Which row each row swaps with, under one turn or mirror:
The rows were stretched afterwards, more along some directions than others.
dor: [-2.25  0.18 -0.83 -0.07  2.66  0.60 -3.36  2.98 -0.49  3.12  2.76 -3.48
  1.04  1.97  3.90  1.70 -0.97]
dap: [-2.59  1.77 -1.10  2.16  2.74  1.70 -1.55  0.32 -0.40  0.62  2.13  0.51
  0.50  3.80  0.60 -0.54 -1.06]
seva: [ 0.29 -1.15 -0.35  1.84  1.10  1.81 -1.80  0.71 -1.32  2.91 -1.25 -2.83
  0.18  0.65  3.75 -1.09  1.16]
liba: [-1.33  0.38 -0.55  1.55  1.58  1.03  0.72 -0.16 -1.18  1.49  0.45  0.42
 -0.14  2.41  3.04 -0.88  1.71]
tika: [-2.00  0.59 -2.04  1.98  0.95  0.60 -2.75  0.80  0.47  1.43  1.49 -2.87
  1.36  1.61  2.44  1.22 -0.79]
Muz: [-1.04  0.14 -0.01  0.54  1.36  2.05 -0.92 -0.08  1.02  1.74 -0.30 -1.73
 -0.20  2.95  2.64 -0.55  1.64]
penar: [-3.21  2.24 -1.47  1.88  2.34  1.49 -1.36  0.66  0.48  0.76  2.22  0.33
  0.55  4.37  0.44 -0.88 -0.85]
gepad: [-0.59 -0.97  1.78  0.34  1.97  0.36 -1.27  1.23  0.01  0.23 -0.98 -1.91
 -0.91 -0.50  2.20  0.57  0.16]
zesu: [-0.01 -0.81 -0.75  1.68  1.20  1.81 -2.22  1.04 -1.33  2.94 -0.77 -2.51
  0.20  0.82  3.48 -1.28  0.93]
lelir: [-2.28 -0.17 -1.29  3.31  1.41  0.99 -3.01  2.42 -0.75  1.88  1.71 -2.22
  1.56  3.72  2.01 -0.11 -0.74]
bepuz: [-2.15  1.62  0.07  1.42  1.94  1.24 -0.96 -0.22 -2.08  0.91  2.70  0.70
 -0.35  1.16  2.16  1.46  1.87]
Vizef: [-1.93  1.12 -2.03  2.00  1.17  0.24 -2.74  1.04  0.80  1.08  1.42 -2.27
  1.47  2.26  1.89  0.93 -1.36]
Maz: [-2.57  2.35 -1.35  1.48  2.04  0.99 -2.05  0.35  0.76  0.87  1.92 -1.16
  0.91  2.79  1.49 -0.09 -1.14]
ber: [-0.95  1.44 -1.62 -0.90  0.49  1.55 -1.37  0.04 -1.63  2.53  2.61 -0.87
  0.02  1.60  4.25  0.59  2.28]
zim: [-1.38 -0.64 -0.36  1.07  2.34  1.08 -3.40  2.23  1.08  1.23  2.29 -3.24
  0.90  1.47  2.66  1.27 -1.40]
Bib: [-2.62  1.28 -0.39  1.78  1.85  0.58 -0.45  0.06 -0.40 -0.25  2.30  0.95
 -0.26  2.70  1.61  1.05  0.96]
lepa: [-0.86  0.90 -0.46 -0.28  0.92  2.25 -0.66 -0.89  0.05  2.16  0.49 -1.39
 -0.20  2.21  3.63 -0.07  3.01]
Guvuv: [-2.09 -0.26 -1.44  3.33  1.59  0.95 -3.56  2.69 -0.80  2.13  1.78 -2.57
  1.58  3.40  2.32  0.23 -1.17]
fasa: [-2.31  1.14 -0.18  0.51  1.72  0.58 -2.06  2.49 -1.57  2.97  1.43 -1.55
 -0.52  2.55  2.88  1.41 -0.02]
denos: [-0.85 -0.28 -1.57 -0.19  1.20  0.57 -0.64  0.03 -1.59  2.79  0.24 -3.10
  0.92 -0.14  3.33  1.02  0.05]
Vamu: [-2.52 -0.22 -1.84  3.27  1.88  1.07 -3.38  2.66 -0.99  2.13  2.38 -2.17
  1.71  3.64  1.86  0.18 -1.22]
nez: [-2.26 -0.50 -1.19  3.06  1.48  0.94 -3.50  2.47 -0.61  1.94  1.68 -2.97
  1.68  2.82  2.06  0.82 -0.85]
Lupu: [-1.64  0.96 -0.93  0.68  0.64  0.81 -1.03  0.93 -1.98  1.67  1.46 -0.15
 -0.87  1.03  2.80  1.27  1.54]
tuf: [-1.25 -0.10  1.25  1.25  1.30  1.79 -0.64  0.42  0.44  1.35 -1.24 -1.68
 -1.05  2.34  1.51  0.39  1.20]
kuru: [-1.54  0.06  0.66  2.47  1.43  0.14 -2.56  2.71  1.43 -0.24 -0.40 -1.23
  0.30  3.14  1.24 -0.90 -1.01]
Veli: [ 0.02 -1.30 -0.53  1.52  1.47  1.77 -1.68  0.47 -1.68  3.41 -0.71 -3.14
  0.25 -0.26  4.33 -0.34  1.38]
garo: [-2.63  2.04 -1.41  1.94  2.00  1.48 -1.41 -0.04  0.64  0.71  1.82  0.06
  0.67  3.85  0.97 -1.02 -0.85]
sos: [-2.45  1.18 -1.35 -0.15  1.93  0.57 -2.74  2.69 -0.98  3.31  2.56 -2.13
  0.60  3.29  3.67  0.87 -0.31]
bep: [-1.94  1.47 -1.20  1.14  0.89  2.01 -0.69 -0.37 -2.11  1.76  2.31 -0.66
  0.84  2.32  1.99  0.07  2.31]
Numi: [-1.58 -1.85  0.83  2.15  2.24  0.85 -1.76  2.01  0.51  0.23  0.16 -2.60
 -0.24  0.38  0.98  1.83 -1.18]
tev: [-0.78  0.08 -0.13  1.24  2.62  1.08 -3.43  2.40 -1.05  2.59  1.23 -3.31
  0.66 -0.39  3.24  0.12 -0.78]
foni: [-0.78 -0.81  2.19  0.92  2.55  0.92 -2.22  1.39 -0.85  0.77 -0.01 -2.30
 -0.54 -1.23  1.93  1.32  0.10]
bas: [ 0.19 -1.02 -0.20  1.99  1.17  1.74 -1.83  0.85 -1.04  2.76 -1.20 -2.64
  0.10  0.72  3.79 -1.40  1.10]
ton: [-2.25  2.36 -1.33 -0.80  1.38  0.94 -1.48  1.45 -1.83  2.45  1.46 -0.39
  0.04  2.60  2.07 -0.97  0.00]
vosut: [-1.01 -0.52  1.30  1.00  1.04  1.97 -0.39 -0.08 -0.11  0.99 -1.51 -1.23
 -1.17  1.83  1.43  0.15  1.76]
vudo: [-1.93  2.00 -1.31 -1.20  1.06  0.92 -0.65  0.03 -1.99  2.54  1.31 -1.66
  0.51  1.37  2.75  0.04  0.47]
Posom: [-1.77  2.52 -1.02 -0.09  1.65  0.86 -2.80  1.84 -2.06  2.12  1.55 -0.09
 -0.06  2.42  2.24 -0.84 -0.68]
vak: [-2.25  2.19 -1.43 -0.44  1.22  0.63 -2.14  1.59 -1.58  2.32  1.72 -0.94
  0.46  2.63  2.27 -0.74 -0.82]
musa: [-2.63  0.87 -0.48  1.48  2.54  0.39 -3.02  2.98 -1.37  2.52  2.19 -1.36
 -0.20  2.30  2.86  1.62 -1.17]
zifog: [-1.07 -1.17 -1.43  0.11  1.22  0.76 -1.11  0.34 -1.40  2.91  0.27 -4.13
  1.01 -0.68  3.58  1.42 -0.06]

Swapped with lepa: dor
Swapped with bas: lelir
Swapped with Vizef: denos
Swapped with liba: kuru
Swapped with sos: Muz

Which row each row swaps with, under one turn or mirror:
The rows were stretched afterwards, more along some directions than others.
Neb: [-3.29 -2.37  1.74  0.07 -1.83  0.07  0.67  0.68 -4.30  3.09  2.37  1.64
 -2.55  1.43 -0.96  1.06 -1.64 -1.83 -0.70 -0.37 -1.60]
palez: [-0.22 -2.10  1.49  1.34 -2.11  1.00 -0.45  0.60 -0.81  2.75  0.83  0.22
 -1.00 -0.47 -1.60  1.76  0.79  1.49 -1.23 -2.51 -0.97]
Mes: [-0.64 -2.85 -0.63 -1.92  0.04  0.96  0.54  2.13 -0.79  1.27  0.59  0.10
 -0.89 -0.48 -0.84 -1.15  0.99 -0.33 -0.54 -0.59  0.35]
mef: [-2.07 -4.12  2.52 -0.08 -4.46  1.23  1.46  1.19 -3.44  3.67  0.64 -0.12
 -2.11  0.01 -2.06  0.39 -0.27  1.14 -1.27 -0.44 -0.76]
fol: [-1.50 -5.81 -1.55 -0.83 -0.87  0.55  0.48  3.49 -2.81  1.51 -0.27  0.05
 -3.48  0.80 -0.79 -0.36 -1.25 -1.57 -0.80 -1.05 -1.39]
malad: [-2.03 -0.55  1.56  2.39 -2.75  0.23  0.23 -0.60 -1.22  2.09  1.16  2.77
 -3.41  0.75 -0.44  2.01 -0.36 -0.95 -2.57 -3.15 -1.81]
dak: [-2.90 -5.52 -1.71 -1.14 -2.15  0.67  1.36  3.04 -2.33  2.43  0.10 -1.33
 -2.66  0.36 -1.60  0.01 -1.03 -0.48 -0.05 -0.08 -1.90]
popil: [-2.93 -2.49  2.96  3.02 -1.01 -1.22 -0.99  0.69 -3.44  2.22  0.84  0.01
 -0.07  0.93 -0.37  1.64 -3.32 -0.68 -1.22 -1.08 -1.28]
fugis: [-2.90 -1.02 -0.04  3.38 -4.87 -0.47  1.06  1.34 -0.99  0.72  0.91  1.17
 -4.91  1.42 -0.50  1.86  0.79 -2.59 -1.79 -2.56 -3.99]
Kesek: [-4.85 -2.01  1.17  2.54 -2.41 -0.82  0.38  2.31 -3.08  3.17  2.02  0.77
 -2.69  2.26 -1.39  1.37 -1.76 -3.23 -0.68 -4.29 -1.49]
luva: [ 0.08 -3.36  1.47 -1.33 -2.84 -0.39  2.71  2.96 -1.79  2.19  2.17 -0.95
 -0.56  0.56 -0.95 -2.41  0.79 -0.41  1.07 -1.04 -0.16]
sevog: [-1.69 -2.67  2.73  1.20 -3.00 -0.60 -0.96  1.30 -5.01  3.17  2.25  2.93
 -2.93  2.49 -0.43  1.70 -2.28 -1.28 -1.00 -1.05 -2.42]
Toki: [-2.16 -3.31  1.58  0.73 -3.27 -1.72  3.17  1.21 -1.15  3.47  1.48  0.99
 -0.35  2.42 -0.19 -0.85 -2.41  0.33 -0.62 -1.01 -1.42]
fazus: [-1.53 -4.04  1.05  1.88 -0.59  1.52 -0.68  0.38 -2.02  3.15  0.51 -0.47
 -1.16 -0.88 -2.79  1.54 -1.92 -0.07 -1.74 -0.99 -1.01]
nop: [-1.15 -1.64  1.35  2.85 -0.57  0.14 -0.79  1.33 -0.81  0.47  1.02 -1.70
 -1.45  0.95 -1.56  2.15 -2.17 -2.69  0.48 -1.15 -1.48]
duver: [-2.61 -0.98 -0.39  0.21 -2.49  1.23  1.89  1.14 -0.60  0.12  1.54  0.56
 -4.54  0.55 -1.48  1.97  2.48 -2.84  0.41 -1.70 -1.75]
Gazu: [-1.69 -3.06  1.84  2.48 -2.24  1.12  0.36  1.60 -2.34  1.01  1.36 -2.05
 -1.86  0.61 -2.50  1.87 -1.28 -1.56  0.96 -0.50 -2.40]
zapi: [-1.41 -1.15  1.86  4.08 -4.37  0.45 -0.39 -1.16 -2.20  2.07 -0.44  1.50
 -2.69  2.02 -1.31  3.00 -3.82  0.31 -1.99 -0.88 -2.57]
luf: [-2.26 -4.27  0.12 -0.57  1.07 -0.03 -0.44  3.22 -3.18  1.62  1.76  0.68
 -2.01  0.72 -0.86  0.83 -2.62 -2.35 -0.87 -0.58 -1.51]
Miva: [ 0.21 -3.38 -0.10  0.23 -0.66  1.21 -0.48  0.00 -0.40  2.50  0.85  0.66
 -3.66 -0.39 -2.11  1.15 -0.96 -0.01 -2.02 -3.03 -0.84]
deda: [-1.32 -4.95 -0.47  0.58 -2.30 -1.63  1.52  4.73 -1.79  0.88  1.00 -1.37
 -0.81  2.04 -0.64 -1.92 -1.62 -0.97  0.16 -0.01 -2.06]
nuv: [-1.88 -5.54 -2.16  0.10 -2.11  1.07 -0.72  3.39 -3.03  1.97 -0.12  0.22
 -4.98  0.89 -1.79  1.11 -1.23 -1.83 -0.92 -1.21 -3.01]
rufof: [-2.57 -2.33  2.17  1.25 -2.12 -1.20 -0.68  1.15 -4.81  3.87  1.90  2.37
 -1.07  1.50  0.13  1.33 -2.44 -0.18 -0.93 -1.24 -1.56]
Non: [-1.90 -2.39  2.78  2.51 -1.92  0.41  0.69 -0.60 -2.80  2.68  2.32  2.09
 -1.24  1.63 -1.11  2.49 -1.50 -0.68 -1.24 -0.22 -1.96]
zat: [-3.83 -2.93  2.33  2.50 -4.09 -2.03  3.60  1.46 -2.65  3.56  2.35  2.62
 -1.37  2.51  0.39  0.89 -2.11 -0.64 -1.58 -2.79 -2.21]
Zavu: [-2.49 -2.53 -1.71  2.16 -2.17  1.15  0.07  2.40 -0.71  0.87  0.37 -1.41
 -4.72  0.22 -2.41  2.36  0.43 -3.57  0.31 -3.13 -2.95]
gevas: [-3.86 -3.98 -1.66  2.61 -2.27  0.45  1.61  1.17 -1.45  3.20 -0.18 -0.60
 -3.13  0.99 -2.29  0.71 -3.09 -1.75 -1.45 -1.48 -2.94]
Ruf: [-1.58 -3.11  1.67  0.20 -1.40 -0.44 -0.98  2.18 -4.10  2.02  2.66  2.67
 -4.88  1.75 -0.32  1.57 -2.18 -3.21 -1.34 -3.15 -2.32]
vasa: [-0.08 -0.89  3.26  3.72 -3.96 -1.64 -0.04  1.79 -1.36 -0.35  0.75  0.34
 -0.91  2.59  0.20  0.98 -1.38 -1.62 -0.07 -1.34 -2.77]
sog: [-2.43 -5.04 -1.85  1.90 -1.44  2.57  0.78  2.08 -1.01  1.63 -0.54 -0.95
 -2.04  0.97 -2.64  2.21 -1.81 -1.22 -0.31 -0.36 -2.43]
vesa: [ 0.41 -4.33  0.90  1.80 -1.03  0.05 -0.34  2.09 -0.87  1.26  0.42 -0.62
 -0.92  0.37 -0.90 -0.03 -2.58  0.30 -1.44 -1.17 -2.07]
pase: [-3.12 -1.85  0.10  3.12 -4.81 -0.12  3.06  1.43 -0.81  2.11  1.09 -0.02
 -1.43  1.86 -1.45  1.89  0.30 -0.95  0.07 -1.44 -2.21]
gubob: [-5.37 -1.91 -0.76  2.91 -2.48 -1.84  1.26  2.54 -2.36  1.31  0.88  0.35
 -3.88  1.86 -0.13  2.32 -1.85 -4.32 -0.15 -3.61 -2.70]
lanip: [-0.25 -3.36  1.75  1.28 -1.37 -0.37  0.09  3.46 -1.05  1.37  2.44 -0.44
 -1.23  1.61 -0.86 -0.12 -1.21 -2.08 -0.12 -3.05 -2.13]
vufiz: [-0.51 -1.45  4.08  0.31 -5.04  0.23  0.29  0.16 -3.31  3.03  2.37  1.23
 -3.11  0.39 -2.28  0.86 -0.53 -0.45 -0.48 -2.79 -0.82]
Dilun: [-1.96 -2.80 -1.45  3.19 -0.20  1.00 -0.23  1.27 -0.04  1.13  0.20 -0.53
 -3.12  0.00 -1.72  2.44 -1.10 -1.94 -1.68 -2.73 -2.46]
Vaza: [-0.63 -0.68  3.18  1.82 -4.17 -0.88  1.55  1.02 -1.79  0.75  2.17  0.91
 -2.33  2.26 -0.32  1.09  0.44 -2.00  0.53 -1.17 -2.06]
Ruba: [-2.36 -4.26  1.01  2.91 -0.96  0.48  1.89  2.78 -1.43  1.52  1.70 -1.31
 -1.25  2.37 -2.18  1.54 -2.31 -3.52  0.49 -2.87 -1.45]
Sav: [-1.11 -3.97 -0.79  0.09 -4.86  0.68  0.12  2.44 -2.99  2.27  0.34  0.60
 -4.83  0.26 -1.30  0.63 -0.33 -0.01 -1.22 -0.94 -3.22]
Dugem: [-1.79 -6.53 -0.88  0.99 -1.89  0.42  2.95  3.88 -1.59  2.68  0.79 -1.04
 -1.41  0.81 -1.75 -1.02 -2.36 -0.72 -0.90 -1.74 -2.26]
rus: [-0.63 -2.37  2.42  3.38 -1.37  0.60 -0.44  0.70 -2.07  0.07  0.17  0.71
 -2.39  1.86 -0.89  2.43 -2.10 -1.80 -1.68 -1.22 -2.13]
puv: [-1.44 -2.57  1.93  1.25 -1.51  0.01  0.77  0.92 -1.60  1.51  0.55  1.60
 -0.21  1.75 -0.46  1.25 -2.38 -0.53 -1.05 -0.05 -0.70]
Tezel: [-1.72 -0.01  0.16  1.30 -3.44  1.86  1.13 -0.18  0.38  0.97  0.32 -0.47
 -3.99 -0.02 -2.13  1.96  2.22 -2.14 -0.19 -1.98 -0.63]
munir: [-1.60 -2.77 -1.16  0.45 -2.00 -0.69 -0.40  2.45 -1.87 -0.03  0.91  0.67
 -5.15  0.46 -1.34  1.47 -1.61 -3.16 -0.73 -2.01 -2.79]
Zik: [-0.32 -1.65  3.73  2.73 -3.82  0.33  1.82  0.09 -0.85  1.99  0.98  0.60
 -0.28  1.95 -0.68  1.06 -0.96  0.68 -0.88 -1.60 -0.81]
fozu: [-0.93 -0.79 -0.15  1.64 -1.17  0.12 -1.08  1.39 -0.10  0.86  1.54  0.56
 -3.92 -0.42 -1.38  1.43  1.98 -3.03 -0.97 -4.49 -1.99]

Swapped with zapi: Miva
Swapped with malad: vesa
Swapped with Kesek: deda
Swapped with fol: rufof
Swapped with puv: fazus
Swapped with Vaza: Zavu
Swapped with nuv: sevog
Swapped with Toki: gevas
Swapped with pase: Ruba
Swapped with nop: Tezel

